The rows below fall into families. The same turns and mirrors carry the whole set onto itself and the rows of a family onto each other. For each named row, which other rows are in its family? Write them in the order they are listed.
These 15 rows form 5 families of 3 rows each.
git: [-11 -35  12   7   7  -9 -14  14 -17  13  -9  34   7  17  38   1  -2 -11
 -11 -10  -5 -21   4   6   9 -11 -21]
met: [-12 -20  -2  16   7  -4  26  21  -3   5   4  21  25   5  32  14 -22 -10
 -27  22  18 -19   0  20   2  11   0]
Gizo: [ 13  25  19   8 -19 -21   8   5  18  29   9 -24 -26  12 -13  -2 -12  -3
 -13  -5   5 -31 -19 -11  14  -3 -13]
Tagiv: [-45  13 -23 -12 -15 -31   0   8  12   2  -5  -4  -8  -8  -2  18  17   3
 -11  -7 -25  11 -11   4  20   2   5]
med: [-32  21 -24  -2  -8 -34   1  30  -2  -4  10  19  -2 -10  -5   2  17  -5
   7  24  -5  21  -4   0   7 -13  15]
Gude: [-22 -10 -26  -6 -12 -38  -9  19  21  11 -12   3  16  -8 -24   1  23   3
  11  15 -18   3  15   7   5  -8  -3]
dedup: [ 36  13  10   7   8   6   6   2  18  -8  24 -19  -5  21  -1 -10  -2   6
 -14   8 -11 -22 -16  16 -17   1  -1]
sivig: [-22 -15  19   7  -2   0  24   9 -11   2 -21   9  -4  16  26  10 -28  -5
 -24 -18  -1  -6  14   3  26 -16 -19]
Bug: [ 24  21  10  -3  -6 -16   2   9  28   0  28 -19 -16   8  -1  -6  -1   2
  14 -12  -8 -25 -14 -12 -26 -16  -6]
mutev: [-21 -23  -4  12   8  14   7  17 -18 -12   8  21  19  20  14  -3 -32  -3
 -20   3  -5 -28  17  -8  19 -12 -15]
vuti: [-11  -2 -23 -13   4 -21  17  29  13 -16  -6  21 -10  14 -25  11  19   4
   3   3  10  15 -15  13  -5  18  19]
Kam: [ 18  13  23  15  -4   0  -7  31  11  17  27 -13 -17  18 -32  -1  -8 -23
  -1  -7  -4 -22 -22   3 -11 -13 -11]
fumu: [ 27   4  19   5   1 -20 -34   9   9  19   9  -9 -18  -2 -23 -18 -24   1
 -16   6  12  -8 -14   0  -1  -8 -14]
deku: [ -6 -14  -6  20   7  12  18  31  12  14  -1   8  16  -3  33   9 -40 -12
 -28  -1  10 -17  14  -2  -1 -10 -24]
dizu: [-31   2 -42 -25   7 -29   7  22  11  -2  -8  35  -3  -1 -10  13  -3  -2
  -2  -9   1  13 -17  -7   0  -7  13]

Which other rows belong to the same family as mutev? med, Kam
Which other rows belong to the same family as Gizo? Tagiv, sivig
Which other rows belong to the same family as Bug? deku, dizu
Which other rows belong to the same family as met? dedup, vuti

The rows below fall into families. The same turns and mirrors carry the whole set onto itself and the rows of a family onto each other. For each named row, which other rows are in its family? Write them in the order they are listed.
These 28 rows form 7 families of 4 rows each.
beba: [ 29   3  13  16  11   3 -11 -10   9   4   1   7  21  -6 -14 -30 -19]
zali: [-22   3  -3  -6  15  40   4  -7 -16 -11  19  -2 -23   3  34  15   2]
foz: [-24   1  12 -16  20  26   6   5 -11  -9  11  -7 -32   1  26  17  14]
Paro: [-16  11  -2  -8  15  36  -1   2  -8   2  18 -10 -28   2  23  22   9]
Pasak: [ 19 -13  25  26  13 -17  -9 -18   0   2   0  -5  14   1  -7 -27 -16]
Revus: [ -7  17   6 -24  18  16 -17   6 -39  -2  24  12 -10  11 -17  -5  -4]
zibab: [ 25  -5  18  23  12 -16 -11 -18   5   2  -2  -9  17   1  -7 -23 -13]
Lolem: [ 14   1  14  24   8 -14 -11 -24  11   3   0  -3  14  11 -17 -21 -23]
Fipan: [  6  14  19  16  10  17  12 -14  36 -18  -5  25  15   6  20  -4  -4]
tidot: [  2  11  13  10  -7  12  -2 -14  41 -14 -13  10  17   2  19   6  -6]
Lud: [-25  10  15  -6  10  30   8   0 -16 -13  20  -6 -28   1  31  18  11]
fil: [  2  -5  23  18  -3   6  -1 -23  28 -24   1   8  20   5  36  -5  -2]
fav: [ -7   8  -1 -10   9   7   3  -1 -47  -1  11  12 -21  12 -20   2  -2]
gat: [ 22 -14  18  18  -1  -6   6  -9  -5  -4   6 -11  23  -8  -4 -33  -8]
bosa: [ -1   4  22  16  -1   9   1 -29  36 -21  -6   5   9  -8  29   0  -8]
guf: [-16  22   1  -5   3  27 -10  -7 -12   4  35  -7 -25  -9  26  16   5]
vug: [-20   7   9  -9  14  33   2  -1 -16   1  18  -9 -28   4  24  25  10]
Sevil: [-19  -2   8   0  10  31  -6  -7 -23 -19  25   1 -29  -3  32  18  10]
Gaso: [  3   8  19  19 -11  16  -4 -19  28 -22  -4   4  18   3  33   4 -16]
Ket: [-14   0   6 -19  14   3  -9   3 -42 -12  13  16 -23   8 -16   1  -2]
kuda: [ 19  -4  19  17  17 -10 -19 -14   7   2   7   5  19  -6 -15 -31  -9]
beti: [-12   5  16 -18  22  11 -22 -13 -38 -32  16   8 -21   9 -17  -4  -7]
nin: [  0   5  17  14  -9   8  -4 -21  41 -14 -14  12  12   1  23  -3  -8]
notor: [  4   3  25  11  -5   1  -8 -21  38 -16 -13  -1   9 -12  23   6  -3]
Fosot: [ 25   3  18  16   6 -14  -9 -17   8   0   8  -4  18   3 -19 -26 -18]
kuze: [ -9  11   2 -14  18   8  -5   2 -42  -8  16  13 -18   5 -24  -7   2]
suzak: [  3   5  15 -22  14   6 -13   7 -41  -6  22  17 -17   8 -17  -5   6]
roge: [-12  -1  12 -18  12  -2 -11  -5 -48 -13   9  18 -20  10 -12  -1  -2]

Which other rows belong to the same family as Lud? bosa, Fosot, kuze
Which other rows belong to the same family as zali? Gaso, kuda, suzak
Which other rows belong to the same family as Fipan? gat, guf, beti
Which other rows belong to the same family as Revus? beba, fil, Sevil
Which other rows belong to the same family as foz? Lolem, fav, notor

The rows below fall into families. The same turns and mirrors carry the whole set onto itself and the rows of a family onto each other. For each named row, which other rows are in its family? Write them in the order they are listed.
These 15 rows form 3 families of 5 rows each.
desaz: [-17  30  22  18   1  15 -16  54 -16   5  -7  -5 -12  11  -9  17   2]
lod: [-11   4   0  33  -3 -24   0   0  -2  14   4  -6 -17  44  -1   5  19]
gazos: [-16  38  30  18  12  -3  -4  34 -21   0 -11  -2  -5   0  -1  12   8]
lik: [-13   5  23  30  -2  -6 -14 -14  15  24  -9  31   5 -14  19   6   7]
busov: [-12  11  -1  25  -5  22 -25  -5 -29  31   4 -20 -10  10  -6  21 -44]
tebeb: [ -3 -33  16   9 -13  12 -18   6 -21  -4  -2  -5   1  29  30  15 -30]
megiz: [ -5   3  30  22  -1  15 -22   3  22  33  -4  30  11  -7  26   3  -7]
kideg: [-14  17   0  22 -13  23 -30 -16 -16  43   1  -4   0  16 -11   3 -36]
zef: [ -7 -20  26  -1 -19  10 -19  20 -18 -12  -9  10   9  33  21   4 -16]
valog: [-26  22  -2  30  -7  13 -18 -23 -27  28 -11  -9  -5   5 -13  -5 -21]
siz: [ -1   1  23  35  11   9 -17   7  24  38   6  14  -4 -12  31  22  -9]
mudu: [-10 -11  25   0 -16  -7 -13  -4 -32 -16 -13  12  12  21  15   7 -14]
Voz: [ -2 -18   1  36  -6 -14 -11  18   9  19  14  -4 -25  38  10  33   4]
folak: [ -6   3  -5  34 -11 -12 -14  14  10  29  13   0 -20  48  -9  17   9]
neki: [-15  20  24  26  10  23 -15  47 -16   9  -6 -10 -15 -12   7  27 -11]

Which other rows belong to the same family as lik? lod, gazos, valog, mudu
Which other rows belong to the same family as busov? tebeb, siz, Voz, neki
Which other rows belong to the same family as desaz? megiz, kideg, zef, folak

The rows below fall into families. The same turns and mirrors carry the whole set onto itself and the rows of a family onto each other. For each named row, which other rows are in its family? Write them in the order they are listed.
These 32 rows form 4 families of 8 rows each.
nezi: [ 40 -16  26 -22 -38 -11 -20 -15]
suvu: [ 5 -6 52 -7 -4  8  7 14]
toba: [ 50  -6  16   9   3   4 -25   2]
Bur: [ 49 -17  14 -17 -15  10 -28 -28]
maki: [ 23  -5  41 -26  -8  38 -18 -28]
Mora: [ 25 -11  50  -6   3 -12   5  17]
pozod: [  0 -16  51 -18   1  29 -16   4]
lale: [ 47 -18  32 -13 -17 -25 -11   1]
Luku: [ 19 -14  25  -7  18 -13   1   8]
Melep: [ 19  -9  40 -10  -9   9  20  18]
rovit: [ 16  -2  66 -27 -11  11   0  -3]
piv: [ 13  -3  53 -31 -31  18 -10 -15]
sofef: [ 17 -14  16   7  14  20  -6   9]
Nofis: [ 39 -18  11 -23  -8 -20 -18 -16]
ful: [14 -8 40 -1 19 28 -1  1]
muk: [ 21 -20  38 -34 -25  22 -35 -20]
tage: [ 20  -3  47 -31 -29  23   9  -5]
bife: [ 50  -1  24 -13 -17  18 -36 -21]
Vinar: [ 38  -9  48 -35 -32  -3 -17 -19]
teve: [ 41 -21  13   8  12   0 -11   1]
Pusus: [ 27   9  45 -14  -5  38 -24 -14]
lum: [ 42 -18  18  -8 -20 -11   8  12]
Mekem: [ 22  -5  35 -43 -17   8 -19 -31]
nis: [ 30 -11  15 -23 -21  30 -28 -26]
vur: [ 43 -12  26 -30 -40   3  -3 -11]
Vep: [  7  -4  32 -15  -1  43 -12 -11]
Bim: [ 38 -33  14 -13 -17  -6 -34  -4]
kaz: [  2  -2  48 -28   9  15   1  -8]
bageg: [ 17 -28  28   3   9   0 -15  19]
votaz: [ 39 -21  -2  -1  -6   7 -22  -7]
semom: [ 31 -19  25   2 -11 -20  -3  14]
zosor: [ 27   3  38   7  15  24 -13   9]

Which other rows belong to the same family as rovit? Mora, lale, sofef, Vinar, nis, Vep, votaz
Which other rows belong to the same family as bife? toba, Melep, tage, Pusus, lum, vur, zosor

The rows below fall into families. The same turns and mirrors carry the whole set onto itself and the rows of a family onto each other. For each named row, which other rows are in its family? Write them in the order they are listed.
These 40 rows form 5 families of 8 rows each.
diru: [-10  11  -4   8  16  24  30 -11  22 -13  -2 -24  -7 -15 -13 -17  -5 -28
 -21  32   1 -12 -34 -12]
fosa: [-21 -32 -22  19   9  11  12  -9   4  -1 -18 -13  22  28  19 -37  -3  -4
  17 -34  13  51 -19   4]
bason: [-19 -29 -13   5  16   8   0 -14 -10  19 -12 -26  14  31  13 -33   8  -7
  14 -39  21  40 -14  14]
zilo: [-14 -33 -18  15  15   8   1  -3  -8   9 -27 -22  21  26  13 -32  -1   2
  10 -30  14  46 -29  12]
gato: [-18 -39 -30   3  18  13  -5  -6   1  16 -14 -25  11  31  12 -29  16  -7
   8 -30  17  49 -14   7]
mep: [ -6 -26 -12  12   5   9  12  -8   2   7 -15 -20  19  34  10 -27  -4   0
  11 -40  15  54 -21  11]
sinov: [-24  14   8  13  29  25  18  -4  21  -7   0 -24   3  -9 -18 -29   2 -15
 -19  36   2  -4 -47   8]
bemon: [-12  11 -16  -5  17  38  22 -15  26 -11  17 -33  -7  -6 -24 -11  14 -24
 -17  29  16  -5 -21 -18]
tad: [-26  12 -10   5  32  30  21 -14  19 -10  16 -38  -9  -9 -21 -23  -3 -22
 -20  34   5  -5 -30   6]
foge: [ -6 -26 -23   4   0  13  12 -10   7   7  -9 -22  12  33   8 -21   9  -5
   8 -42  18  55  -6   2]
muvug: [-22  18  -8  -1  13  33  24  -7  26 -12   8 -26  -6 -12 -21 -14  22 -21
 -23  30   7  -2 -19 -15]
Levol: [ -9 -29 -18   6  10  11   7 -10   8  12  -8 -22  14  37  10 -27   4  -5
  10 -40  17  55 -15  11]
sofut: [-18 -28 -24  17  -1  13  18  -8   3  -6 -20 -11  22  24  18 -30   0  -4
  17 -37  14  50 -11  -5]
Sed: [-15   3  -7   5  29  24  20 -14  29  -4   7 -27 -12  -8 -13 -22   1 -34
 -21  35   1 -10 -34  -5]
topub: [ -8 -25 -21  12  -5  11  13  -1 -13  -2 -32 -19  22  17  11 -20   2   5
   9 -36  16  45 -17  -4]
puf: [-19  23   4  10  10  28  29  -3  17 -18  -5 -22   5 -17 -20 -17   5 -13
 -20  30   4  -5 -34  -9]
nogi: [-17  24   3   4   9  35  17 -11  21 -17  12 -32   3 -23 -19 -14   3 -15
 -17  22  15  -8 -27 -12]
legap: [-15 -23  -8  20  12   2   9 -17  -9   7 -25 -24  25  30  11 -38  -7   2
  13 -29  13  49 -23  12]
befu: [-24 -35 -28  13  12  13   9 -11  10   3 -11 -15  16  32  18 -36   6  -9
  16 -33  14  52 -12   2]
basuz: [-24  13   5   5  30  33   3 -13  27  -4  19 -35   0 -13 -17 -26   2 -18
 -16  28  14  -7 -38   5]
getid: [-20  19  -8   7  18  30  31 -11  14 -20   8 -35  -5 -16 -22 -16  -7 -17
 -20  31   5  -7 -27  -3]
Puda: [-18   3  -8   1  38  32  10 -16  28  -1  20 -34  -5   2 -21 -25   5 -25
 -15  36  13  -5 -39   2]
leni: [ -9 -15 -16  14 -10   7  21 -16 -11  -4 -27 -23  24  21   8 -25   1   3
  11 -35  16  48  -5  -7]
tolig: [-24  15 -14   2  23  32  26 -13  19 -15  16 -38 -10 -12 -22 -16   1 -22
 -21  32   6  -5 -21  -4]
nuvut: [ -3 -22 -17   9  -4  11  17  -8   2   3 -16 -19  18  29   9 -21   0   0
  10 -44  17  54 -12   2]
kog: [-12  12   5  13  30  28  19 -11  16 -11   3 -29   7  -6 -20 -25 -12 -14
 -13  33  10  -8 -53   3]
Dimu: [-22  16  -4  10  28  28  26 -12  14 -15   9 -36  -4 -13 -20 -23 -11 -17
 -19  33   3  -7 -36   6]
fip: [-12 -30 -34   1  -2  16   7  -5  -3   5 -19 -23  12  22  10 -17  19  -4
   7 -35  19  48  -1 -10]
zute: [-29   9  -4   1  33  29  12  -8  30  -1  14 -28  -7  -4 -19 -26  19 -24
 -21  36   5  -2 -31   2]
Depi: [-18  21  10  11  20  31  12 -10  19 -13   9 -31   7 -19 -17 -22  -7 -12
 -15  25  13  -9 -41   1]
godup: [-21 -32 -21   8  21   7   0 -21   3  17  -9 -28  13  38  10 -38  12  -8
  10 -27  16  52 -10  10]
lotu: [-17 -26 -21  -1   5  13   5 -15  -9  15  -9 -27  10  28  11 -24  18  -9
  12 -42  23  41   1   2]
tegi: [-12   7  -1  10  26  22  24 -12  23  -8   0 -25  -7 -11 -12 -23  -7 -29
 -20  34   0 -12 -41  -3]
Biveb: [ -6  20  -3   7   9  33  31 -11  14 -21   1 -28   6 -14 -23 -11  -5 -14
 -15  27  13  -8 -35 -17]
Geza: [-12   7 -10   2  19  26  26 -13  27 -10   5 -26 -12 -12 -14 -16   4 -33
 -22  33   3 -11 -26 -14]
motu: [-11 -18 -15   4  -5  11  14 -12 -16   6 -19 -23  17  21  11 -21   9  -2
  13 -45  22  38  -3  -2]
tofer: [-16 -24 -29   2  -1  12  12 -21   1   6 -11 -27  12  29   7 -24  19  -8
   9 -33  19  52   9 -10]
sutad: [-21 -31 -31  11   2  15  15 -10   8  -3 -13 -14  17  28  17 -30   8  -9
  16 -36  16  52  -4  -7]
pelut: [-22  17  -4  -1  20  37   8 -13  29  -8  22 -35  -3 -16 -19 -17  12 -21
 -19  25  16  -6 -23  -8]
teb: [-14 -22  -7  11   5   7   9 -11 -18  10 -22 -22  21  23  13 -29  -1   0
  15 -42  20  38 -18  11]

Which other rows belong to the same family as tegi? diru, fosa, sofut, Sed, befu, Geza, sutad
Which other rows belong to the same family as teb? bason, nogi, basuz, Depi, lotu, motu, pelut
Which other rows belong to the same family as puf? zilo, gato, sinov, muvug, topub, fip, zute

The rows below fall into families. The same turns and mirrors carry the whole set onto itself and the rows of a family onto each other. For each named row, which other rows are in its family? Write them in the order they are listed.
These 32 rows form 4 families of 8 rows each.
kozup: [-28  24  -5  -4  14   2 -21  -1   6]
Nuv: [ 21  19 -19 -37   6 -23 -10  -5  13]
makam: [-23  18 -22  -4  13   0  -9 -29   4]
gezak: [ 33  -8 -24 -15   7 -10  14   3 -21]
Mimo: [-25  22  -8   5  16   3 -14   2  14]
ragol: [  6 -15 -34 -13  -5   4  15  15  -9]
mutu: [ -1   9 -25   9  21 -13   3   1 -35]
gitem: [ 16  16 -27  15  13  11 -17  -3 -25]
dap: [ 32  -8  -7 -16   1 -19   7  -8 -26]
Popus: [ 30 -21  -3 -16  -7   6  -5   0 -10]
baned: [-18   1   0  16  11   6  -6   5 -24]
felak: [ -7   7  -4   6  15 -18  11   0 -35]
tun: [ 10 -19  -6  -3 -16 -19 -14 -16 -16]
Nogep: [ 21  16 -12 -29   7 -21   9 -10  23]
fudim: [ 21   0  -5 -26  -3   2  -8  -5  30]
kav: [-21  20  -7  -2   5 -19 -11  25   7]
lonin: [-14  33 -15  -3  22 -23   2   0  11]
sar: [-16   1 -13  15  14  11 -11   5 -26]
tidug: [  1  14  17   0   0   7  13   7 -25]
saf: [ 16 -12 -14 -28  -9  -1   9  23 -13]
Pofa: [ 27 -18 -17  -1  -4  -8  -7 -24  -6]
gulo: [ 20   2 -12 -34  -3   4 -17  -2  23]
ruz: [ 31  15  -6 -16  -3 -15 -24  10  15]
ragug: [ 16  14 -12 -34   3  13  10 -18  14]
fazep: [-17  35 -14 -16  20 -22 -10 -10  -1]
molol: [ 32 -20 -14 -14  -3  12  -1   2  -7]
Kipag: [-16  15  -2  -8   9  13  13   6 -30]
roz: [-26  11 -18 -24  -3  -7 -16 -22  -1]
mem: [  6  12 -13  28  13  -8 -18  -1 -21]
zop: [ 22  31 -14 -24  -1  -1 -29  12   3]
Lezan: [-13   9 -21   6   0 -19  -2  15  24]
fas: [ 17  24   2 -11   3  10  12 -19  21]

Which other rows belong to the same family as mem? makam, kav, saf, Pofa, ruz, ragug, Kipag
Which other rows belong to the same family as molol? kozup, Mimo, Popus, baned, fudim, sar, gulo

